Each row is where one point has got to under a steady rotation. How many steps took it there?
The counts run from 0 to 552.
[ -1  -8  -8  17  -8   1  18   7   0  10   8 -14   7 -11   8   8  22 -12
  20   4  -7   7  -4  -5   3 -12  -7  -5   7 -13  11 -14   9  -6  -4 -13
 -12] : 55
[-12 -17  -4  22  11  15  20   9   4   5  -4   8  26   5   2   4   7   0
  16 -20  -3  -5   1   5   3   2  -1   3  12 -17   9 -10   1 -12  -4   0
  -4] : 235
[  1 -10 -14  15   3  -2  19  14   9   6  -9  -6  14   4   7  11  15 -17
  18 -22  -5 -10   1   6  -4   1  -6  -9   6 -11   4 -17   6  -8   1  -9
 -10] : 209
[ -4  -1   7  19  -8  -7  20   9 -17  18 -11 -15  18  -1   5  11  10 -10
   1   0 -11   2  -2  -7  -1  15 -11  -7  -1 -12   1   2  14  -6  -8 -10
   6] : 244
[-16  -4  -2  18  -6  -6  20   5   2  11 -12   2   1  -2   4   4   6  -2
  13   8 -11  -4  19  -3  12  12  -7 -18 -17   1   7   2  12  -4  17 -13
  11] : 192
[-10  -9 -25  17   5  -7  17   7   6  10 -12  -8   6 -19   6   8  14   3
  19  -2  -7 -16   1  -2   6   8  -6 -15  -9  -3   4  -4  14 -14  -7   0
  -4] : 66
[ -8 -12   3  13   7  15  13  14   6   8   2   2  15   6   9  -5  -3  -2
  19  -8   2   3  -7   5  10   4  -8 -14 -16 -16  17 -11  20   2   6  -5
  -7] : 538
[ -5 -14 -12  25 -14   0  19  12   3  -1  -9  -8   4  -8   0  -2  22  -5
   9   7 -10   3  12  10  12 -10 -20  -3   4  -2  -2  -7   7   5   7 -11
   7] : 103
[ -6 -16 -14  16   8 -15  11   6   1 -13  -5   2  16  -9  -1  -4   3 -16
   7   1 -17  -6  20   4   2  -8  -6 -18 -16  -9   4  -4  13  -3  16  -9
  -3] : 125
[-14 -12   5  22  13 -10  13   5  -2   3   6  -1  24   8 -11  -6   2  -3
   4   2 -13   7  15  -9   5  -7  -8 -10  -2 -20  22   2   3  -6   7 -12
  -7] : 23
[ -9  -8 -11  16  12  -8  19  11  -3  11  -5  -8  17  -5  -2   2  12 -10
  24  -2  -6   0   8  -5  -6  12  -7 -10  -3  -9  -1   2  14 -12   1 -11
  17] : 92
[ -7  -9  -1  20  -5   4  20   6   2  -9 -12   6  21  -8 -10   6 -16  -4
  -3  -8  -6  -9   9  13   8  -6  -8  -9 -18  -9  14   1  13   8   4  -9
   3] : 376
[  4 -12  -3  12   5  -7  16  -7 -13  12   5  -3  20  -4   9   8  -5   1
  10  -5  -6   5  14   7   1   5  -8 -13 -14 -18  27   3  10  -8   3 -12
  -6] : 423
[-10 -18 -15  28  13  -2  -2  17   6   9   2  -7   8   1   9  -3  15   6
  10  -8  -1  -6   4   0  12   3  -5 -16  -6  -3   8  -5   9 -15  -2 -12
 -14] : 114
[  0  -7   0  18   4  -8  21  12 -11  11 -10 -19  24   3   4   3  -3 -10
  11 -13   4   6 -12   5  -4   7 -14  -3 -12 -20   3  -7  17  -2  -9  -6
   6] : 120
[ -9  -2  -1  13  -5   5  18  14  -6  14 -16   0  12  -9   5  12   3  -7
  15   1  -5  -7   4   2   6  10 -10 -15 -21  -9   6  12  18   2  10  -7
  12] : 193
[  0  -9 -10   7   1  -4  17  16   0   4   0  -6  17  -4   2   8  -1 -19
  14 -13  -2  -6   9   8   4  -8 -13  -9 -22 -19  20 -10   9   5   9  -2
  -8] : 450
[ -7 -17 -11  24   6 -12  21   6   0   7   8  -2  12  -9 -12  10   5   6
  14  -9  -1   3  -2  11   3   2 -14  -8  -2 -15  19 -13  -2  -5   0   0
  -8] : 323
[ -9 -10  16  25  10  10  16  12   0   2 -14   5  22   9   0  10   4   5
   8  -5  -1  -4  -1  -3   4  10  -4  -1  -2 -14  19  -7  12  -4   3  -2
 -16] : 262
[ -3  -6  -5  25  -4   1  17   7   4   4 -11 -10   6 -15   6   8  -6  -3
   9   3  -8  -5   5   0   7 -12   6 -11 -15   4  16  -9  24 -15  -5 -20
  -3] : 431
[-19  -5  -3  26 -10  12  11  16 -13  15  -7   1   9 -13   2   5  13  -6
   8   2  -8 -13  -3  -2  12  12  -3 -18  -7 -12   0  14  11  -2   2  -3
  -5] : 318
[-10 -18  -6  16  21  -2  10  15   7  -3   0  -9  23   5   3  -5  13   5
  13  -4  -1   4  18  -5   8   7 -16  -9   4  -7  22  -6   3  -5  -4  -7
 -11] : 389
[ -6 -11   8  21   0  -3  23  -3  -8  14 -11  -9  25   7   7   3  -1  -1
   9 -14  -5   1   2   1   5  10 -13  -1  -9 -16   4   1  11 -13  -1  -8
  17] : 119
[  4  -8  -1  26   3   2  26  -4  -6   5  -3  -2  13 -15  -5  11   1   5
  20  11  -5   8  -1  -1  -3   6   0   4   7  -8  14 -11  16 -12  -4 -16
  -1] : 5
[-11  -6  -3  12   3  -5   1  17   0   4  -8  -7  12   2   4  -1  11 -19
   9  -1 -19 -10   9  -6   7   6  -6 -29 -12  -8   4   3  21  -3  -8 -11
 -11] : 366
[ -7 -14 -11  15 -11  -5  20   2 -10  11   8  -6   9 -14  -2   6   1 -18
   8   4  -8   2  -2  10   9   7 -14 -19 -10  -4  14  -6   9  11  -9  -5
 -14] : 373
[  3 -14 -19  26   4 -10   3  18  -7  -5   0  -9  18 -16  -3   6  20  -8
   6  -7  -3 -12  11   1   2  -5  -4   2   4 -13   0   0   3 -11   3 -14
  -3] : 26
[  5  -6 -10  15  -4   4  16   5  -6  11   4  -5  10 -10  16  14  -2 -14
  12  -7  -4  -6   4   7   1   6   5 -15  -4   0  17 -11  19  -7 -12 -20
 -12] : 182
[ -7 -19  -3  20   0   6  12  13   0   9  -7 -10  15  -1   8  -2   8 -19
  18 -13  -8   5 -13   0   4   8  -3  -6  -1  -4   1 -25  14  -4   3  -4
 -15] : 487
[-11 -17  -7  30   3  11  15   9   2 -11  -4  -1  17 -11  -5 -13  12   1
   5   7 -12   0  11   7  11 -15 -12  -7  -1  -7  -3   8  15   0   3  -9
   9] : 253
[ -9 -13  12  15  -4  17  21   9   3  11  -7   3  12   6  14   6   1  -3
  14  -7  -3   7   3  -3  12   5  -6  -5  -8  -6  20 -14  13   0  17  -2
  -8] : 537
[ -2 -16  -3  19  -5  -4  20   5 -17  13  -9 -12  14 -16   6  12   1 -13
  13  -3  -3   0  -8  -1   3  20  -4  -5 -10  -7   1  -8   7  -5  -4  -6
  -4] : 94
[ -3 -11   7  20  -1   6  20  12  -8   9 -11  -8  20  -4  11  12  -1 -12
  16 -16  -2  -2  -9  -7   2  11   2   6   3 -12   8 -15  14  -9  -4  -7
  -8] : 486
[  2  -7   3  19   5  -3  30   4   0   9 -17  -4  22   0   6  16  10   1
  21 -11  -4  -4   6  -5  -5  10   2   8   9 -16  12 -10   7 -15   1 -10
   4] : 485
[-20 -18 -13  22   5  -3   5  16   5   6  -2   0   9  -7  -4   2  15   0
  11   5  -6  -9   7   1  12  13  -7 -19  -2  -1  12  -6   1   1   0  -1
 -22] : 440
[ -6 -21   7  26  10   4  12  16   0   3 -12  -5  15   0  -5   7  -8  -3
   9  -4   2   5   2   9   7  20   0  -1  -5   5  12 -17  12   1   0 -12
  -7] : 438
[ -8  -9  -1  17   0 -15   9   4  -4   0 -19  -6  16  -7  13  10  11   2
   8   0  -8 -12  20 -10   2   4 -10  -8 -22  -9   8   4  13 -16  14  -6
  -1] : 518
[ -6 -18 -12  24   2   5  13  10  -1 -12 -11   2  20 -20   1  -8  -1  -8
  12   6 -10  -1   6   6   4 -11  -2  -8 -14  -7   1  -4  18  -2  12  -3
  -7] : 403
[ -3  -7   4  22  -8  -6  19  -2  -7   7  -8  -1  10  -7  -3  14  -4   3
   2  -1  -5  -4  -8  12   5  12 -14 -14 -18 -13  19  -2  18  -1 -10  -9
 -14] : 222
